In the rows, 128 means zero.
Each row of T is roughly a mix of the hidden directions of one of several groups.
T (135 x 10):
[[138  73 140 109 110  96 117 105  92 111]
 [172 149 119 140 118 165 156 130 135 175]
 [141 162 170  89 122 156 118 122 158 155]
 [149 137  75 141 159 110 127 139 172 110]
 [ 96 129 108 159 109 155 112 108  91  87]
 [125  98 108 121 183 135 120 157  86 139]
 [164 145  97 153 179 119 111 158 126 139]
 [159 136  89 151  92 155  99 109 136 156]
 [151 146 108 146 136 191 142 105 141 154]
 [143 114 105 102 175  87 131 116 145  93]
 [153  95 127  96 134 117 144 172 162 157]
 [157  99  89 127 100  84 129 115  97 134]
 [161  95 176 122 118 151 127 105 144  91]
 [116 119 151 137  79 133 151  87 169 125]
 [119  86 175  90 143 127 161 117 135 144]
 [142 125 163  83 135 141  96 129 174 111]
 [102 181 113 135 169 143 148 122 151 150]
 [167 125 150 111 148 114 162 177 119 102]
 [134 168 123 171 125 124  88 164 149 112]
 [109 144 123  96 135 172 129 136 113 184]
 [136 116 155  82 128 104 121 145 166 169]
 [119 124 174  94 102 154 135 111 104 166]
 [134 152 122 117 190 123 123 145  84 145]
 [159 141 109 119  88 152 164  98 147 158]
 [130 162 116 135 139 179 112 164 155 100]
 [118 124 129 145 187 168 146 112 134  94]
 [120 183 127 164 125 156 129 151 159 149]
 [134 120 126  85 126 125 109 171 171 161]
 [146  74 163 120 134 153 130 101 121  95]
 [127 140  98 176 135 151 115 111 106  80]
 [150 162 168  90 131 164 116 125 159 134]
 [114 121 118 144 171  87 111 158 129  85]
 [153 131 122  93  76 127 126 110 138 174]
 [152 146 115 112 115 159 153  78 114 165]
 [147 141  73 157 144 111 133 139 168 106]
 [137 117 153 106  58 114 143 135 134 150]
 [120  67 150 118 149 161 138 128 138 161]
 [169  92  88 131 105 112 116 160 115 108]
 [117 148 105 175 130 151 114  98 102  88]
 [119  93 139  70 121 125 112 135 164 154]
 [160 147  78 120 144 151 137  98 159 150]
 [139 132 126 119 139 150 144 157  94  64]
 [138 103 138 101 144 132 158 114  74  92]
 [126  77 141 167 134 143 173 115 133 147]
 [ 93  96 134 128 102 119 101  80 138 160]
 [ 98 101 137 118 146  89 107 136 135  73]
 [115 187 134 167 124 152 123 142 153 151]
 [151  77 167 141  91 114 121 143 109 140]
 [130 102 143  86 134 132 185 117  95 130]
 [150 111  86 143  87  88 106 135 120 105]
 [ 90 116 165 131 103 100  98 159  98 121]
 [154 106 181 107 125 141 122  93 143  94]
 [129 117 147  88 152 142  99 146 184 122]
 [107 170  72 147 132 102 128 153 123 119]
 [110 149 158 105 170 139 152  86 121 156]
 [133 149  89 123 136 158 165  96 170 132]
 [117 172 111 157  95 123 161 110 100 153]
 [118 134 125 166 131 127 139  63  95 120]
 [145 125  96 118 176  80 127 134 145  99]
 [112 137 143 186 102 147 112 163 102 133]
 [151 134 136 148 151 104 165  87  86 144]
 [160 121 139  85 146 112 163 168 131 155]
 [141 100 162 101  96 143 159 144 171 136]
 [133 101 121 155 176 129 143 167 122 167]
 [102 135 118 155 110 122  78 100 161 158]
 [108 117 140 140 160  92 108 179 134  95]
 [138 113  97 169 132  77 120 160 112 112]
 [ 98 170 153 165 154 134 126 120 119 169]
 [147 109 154  83 133 101 142 147 156 169]
 [135  88 153 135 187 131 145 124 103 147]
 [149 107  81 113 118 122 116 154 144  77]
 [ 99 181  92 118 155 133 132 100 148 115]
 [128 147  98 144  96 123  83 126 127  78]
 [102 110 189 132 115 107 128  95 114 150]
 [144 175  62 124 131 144 136 122 133 133]
 [113 128 173 120  75 135 145 152 119 160]
 [149 150 156  79 145 147  91 146 154 127]
 [141 153 142 130  69 138 126 128 179 123]
 [109  75 114 127 100 159 131 120 157  95]
 [150 175 169  93 123 153 119 116 155 131]
 [101 129 101 153 116 166 133 109  92  85]
 [139 144 127 154  77 108 128 133 178 103]
 [169 132 153 107 146  98 149 177 142 141]
 [100 121 166 143  77 152 105 139 104 145]
 [136 119 156  85 180 137 105 141 119 158]
 [109 151 140  91 154 173 142 102 107 156]
 [120 183 131 162 123 156 133 150 160 153]
 [128 157 143 151 141 152 155 160 156 176]
 [101 188 141 143 146 164 129 124 151 143]
 [132 105 152  74 127 109 148 143 138 172]
 [165 143 108 149 104 156 135 177 152 145]
 [156 162 112 151 147 140 141 176 116  92]
 [148 191 132 136 143 110 135 116  83 120]
 [144 168 114 153 136 138 115 181 161 112]
 [117 146 101 178 128 150 112 102 108  87]
 [143  99 147  79 133 108 165 144 127 165]
 [129 144  75 159 167 113 116 136 150 103]
 [133 155 147 113 106 124 123 127  91 190]
 [101 126 143 137 188 108 133 145 108  90]
 [134 105 117 189 130  95 161 121 117 107]
 [125 151 161 150 138 147 152 137 130 190]
 [123 159 113 103 161 162 167 132 163 145]
 [145 108 124  87 131 136 117 188 156 114]
 [132 148 137 124 128 100 122  87 131  63]
 [146 126 132  92  72 130 154 105 147 158]
 [157 161 101 141 170 155 161 126 136 153]
 [152 147  82 168 137 138 140 152 168 125]
 [165 123 150 107 149 119 166 170 115  97]
 [150 131 131 103 133 129 121 197 160 117]
 [160 136 142 105 141 117 133 193 157 127]
 [127  81 116 163 140  91 126 154 164 117]
 [133 125 155  84 179 139 107 138 122 162]
 [109 117 173 110 159 121 178 138 125 100]
 [128  95 154  97 156 159 118 145 136 176]
 [105 135 100 165 116 160 114 115 102  81]
 [104 162  93 104 178 137 146 106 142 119]
 [ 93 119 160 150  92 113  98 153  92 122]
 [107 128 183 124 145 132 144  95 109 169]
 [164  68 125 125 100 102 125 147 109 123]
 [ 93 116 184 123 101 107 128 105 158 120]
 [124 125 192 158 101 138 129 141 135 162]
 [161 122 102  85 155 109 150  99 160 122]
 [121 127 139  92 163  68 138 150 122 115]
 [114 155 102 177 114 150 101 154 145  98]
 [125 119 114 106 186 136 113 149  83 146]
 [116 157 111 175 118 125  78 122 158 141]
 [109  95  99 112 176 126 110 145  87 131]
 [139 112 153  77 130 107 159 144 132 171]
 [165 158 139 113 150 112 124 175 166 141]
 [142 142  99 166 176 102 125 161 126 107]
 [124  91 119  83 160 106 144  94 103 117]
 [136 110 163  79 121 130 177 108 144 123]
 [132 140 101 138  83 151 158 122 179 135]
 [100 154 106 163 113 146  80 108 155 129]
 [ 99 188 127 144 131 157 105 123 152 107]]

One row of each group comes first, with its name. Which group is each row after those in?
[107 141 121 107 170 137 134 126  84 176]	C
[126 150 115 186 161 132 117 168 108 125]	F
[106 134 109 181 113 142  91 106 123  95]	N
[146 144  59 133 155 129 117 147 117 107]	H

[150 146 143 149 101 170 141 141 113 180]	F
[107 176 152 172 104 140 111 137 155 139]	H
[ 99 178 113 149 118 125  93  93 120 106]	H
[167 153 104 154 114 153 148 152 151 166]	F
[105 107 132 125 158  85 114 142 132  73]	F
[121 130 107 171 133 111 161 125  76 155]	C
[128 147  89  93 160 140 170 122 158 141]	H
[160 127 139 104 143 124 141 192 141 100]	N
[154 106 151  93 138  97 140 146 160 169]	N
[135 124 153  87 130 139  96 133 185 110]	C
[117 152 164 154 138 138 143 121 116 190]	H
[133 137 105 158  95 185 132 106 155 138]	F
